Each named turn below is shown by a few rows before and after it. Which turns, in which order, take the first row of each later pair to the second? The first pair is answered.
turn X:
[ 11   0   9   2  -4 -33   1  -6  16   1  -2  21 -21   7  -7  -8  -3   9
  15] -> [ 20  -5  11 -17  10 -29  15  17  15   5   0   2 -14  -4  12  -5   3  -1
   7]
[-19   2 -21  -1   3   3  16  10 -22  -8  13  -3  11 -17  -8  -8  -5  -5
  -8] -> [-24   5 -23   6  -5   0   9   3 -19  -8  14  11   8 -14 -16 -11  -9   0
  -5]
[  8   1 -24  -4  -6 -15  -4 -12 -16 -20 -13  -6  -1  15  -2  27 -10  -5
  -4] -> [ 17   6 -20  -6 -23 -17 -22  -4  -1 -14   2  21  -4  10  -3  12  -4   4
   6]
turn A:
[-15  19 -32   0 -32   8 -12   4 -24 -10 -11  14   2  14  -8  16 -12  -2
   4] -> [-23  17 -29   5 -24  13  -4   2 -27 -12 -13  -1   4  12  -8  16 -14  -6
  -2]
[ -2   1  11   1  10  13   1   9  -3 -11  11  -5  19 -13 -10  -5   6   5
   4] -> [  7   0   4   0  -3  -1 -10   0   3  -8  19  17   5  -4 -12  -7   7  15
  14]
[-12   3   6  23  -9  -3  -2 -18 -11  -8  -7   1  -5   4 -21   2 -10   1
  -6] -> [ -7   7  12  14  -3  18   2  10 -19  -6  -6  -7  10 -15 -13  -2  -5  -6
 -13]
[  4   3  -6  -7  -7  -5 -13  -5  10   0  12   6  -7  -6   7  -1   7  14
   1] -> [-12   1  -4   6   6  -3  -3 -20   7  -4   4 -12  -8   4   4   3   1   9
  -4]
turn V:
[-10   3  22   9  11  26   2  22  15  20   4  -4  21 -15  11 -22   6  -9
  -8] -> [-22  14 -19  19  -2   6   8 -21 -20  -9 -27  -7   9   8 -11  19 -15 -11
  -4]
[ -5   6 -13   1  -8 -16 -15 -24  -6   0  -2   7  -4   8  -8  -4   4   8
  17] -> [  1   3   5  -5  -1   1 -17   1   8  16  10   9   8  -6   2 -25  14   6
  16]
[ -8  11  27  -2   1  10 -18  24  12 -10   7   4  29 -24  -3 -10 -27 -10
   6] -> [-14  13  -2   2  -6 -18 -16 -16   2 -26 -10   6  13   3 -12  20 -41  -8
  12]
turn K:
[  6 -10   3   9  -2   5  13   7   6   5  11  11 -27  -2  -2  12  11   5
 -12] -> [  2  -3   0  17  -8  11  10   6  -5  -1   6  10 -24  -7 -16  14   7   2
 -12]
[-21  11  22  30  -1  13 -10 -14   4   2   2   9   1   4 -23 -18  -6   6
   4] -> [-21  -3  30  19  24   9   8 -13  15  14   6 -15   0  10   2 -16  -2  -2
  -4]
[ -8   4  -7  10  -7  -1   9 -19 -12 -12 -17  -7  -7   7 -10   4  -5  -8
   5] -> [  2  -9  -2  -6   7 -13  18 -17   6   1  -6 -12 -14  15  14   2   1  -5
   4]
Now pairs of rows:
(2 to 4 turns a pair)
[-19  15  18  33   5  31  -8   7  -1  -4   0  -3  22 -18 -22 -35   8  -7
  -7] -> [-25  16   8  35   1  28  -8  -2 -12 -12 -11  -5  21 -13 -28 -23   1  -8
  -6]	V V V
[  1  36 -10  16   9   1   6   0 -18 -20 -32  -7  29   3   5  25 -13  -5
   3] -> [ 13  40   7  17  -8  10 -18  16   5  -2  -8  29  29 -13   0  -9  -2  11
  16]	X V V
[ -2   1 -16   2  -8  -3  -4 -15 -16 -11 -19  -7  -6  12 -14  16  -8   0
  -6] -> [ 12   3 -16  -8 -22  -7 -15  -1  -4  -5  -6  19  -7   3 -11   8  -5   9
   3]	A X X V
[ -3   2  -1   1  15   5  16   6  -7  -1  -7 -32   7  -7  -7  22  11 -12
 -12] -> [ 10   2 -16  -5  -8 -25  -2 -18  10  -2   3   8 -17  13 -11  20   7   8
   6]	A A
[-15   1   1   6  -2  -8  15 -13 -10   1 -12  -4   1  13   8  -1 -13  -5
 -16] -> [ -1  -3  13  -3  -2  -1   9  10   5  15   3   3   3   0  18 -15  -3  -4
 -15]	V A
[  1 -11  20  -1 -14  15  10  33  12  24   4  15  -3 -18  13 -31   8   4
   7] -> [-14  -1  10  12 -10  28  18  31 -16   9 -19 -10   9 -25  -2 -17   1  -7
  -5]	K X
[ -6 -12   6   9   2  -3   6 -34  23   8  19  26 -22  27  -9  12   6  -2
  -7] -> [-12 -16   9  10  16   4  17 -30  17   8  13   2 -17  27  -3  17   7 -12
 -19]	K K
[ 29 -12   9 -21   8   2   3  30  10  16   7  -7   6 -16  18  -5   5 -10
  -4] -> [  6   0 -10  16 -19 -17 -17 -27  -1  -5  -8  18 -12  14 -23   3 -16   5
   8]	K A
[-19 -13 -17   2   1 -14  17 -27  12  -8   2  12 -12  15  -9  22 -18  19
  10] -> [-21 -22  -9  -9  23  -6  31 -15  12  -2   1 -13  -6  13   8  25 -12   8
  -1]	A V
[-12 -10 -45  -7  10 -27   7 -13 -18 -13  -8 -27 -13  18   4  32   9  11
  -2] -> [  0 -17  -2 -13  26   4   4  36  13  19  21 -27   7 -12  25 -14  32   9
  -7]	V V V V
[  8   8   8  -7  -5  21  -6  38  -9  -8  -2  -9  15 -27  -2 -15   4  -5
 -11] -> [  2   5  -9  -8   8   9  13  21 -18 -16 -17 -31   8 -13   5  10  -4 -13
 -14]	V K V V
[-12  -7  -8   8  11 -22  12 -24  -7  -7 -10 -18  -7  22   0  17 -10  -2
  -7] -> [ 27   0 -10 -22 -16 -19  -8  17   0  -2   9  21  -3  -8   7   5   3   8
   7]	A A
[ -3  -1   0  15  -4  20 -15   7 -23 -13 -30 -17  22 -14 -10  18  -3   0
   4] -> [ 17 -28   8 -12   7 -14  -9  -1  25  12  -3  -6  -3   9  31   9   8  12
   9]	K A
[  4  -9  -4 -17  -2   1  21  11 -31  17   2 -33  24 -18  31  11  -7 -12
 -30] -> [ 10 -19  -1 -24   2 -14  20   4  -8  28  15 -23  14  -4  43   3  -2  -6
 -27]	V V
[-27  -6   8  -4   3  -4  -2  11  24  23   7 -14 -24   9  11  -6 -10   9
   3] -> [-35   2 -12   2  -5  -9   2  -2   5  10  -9 -17 -25  15  -3  14 -21   7
   6]	V V
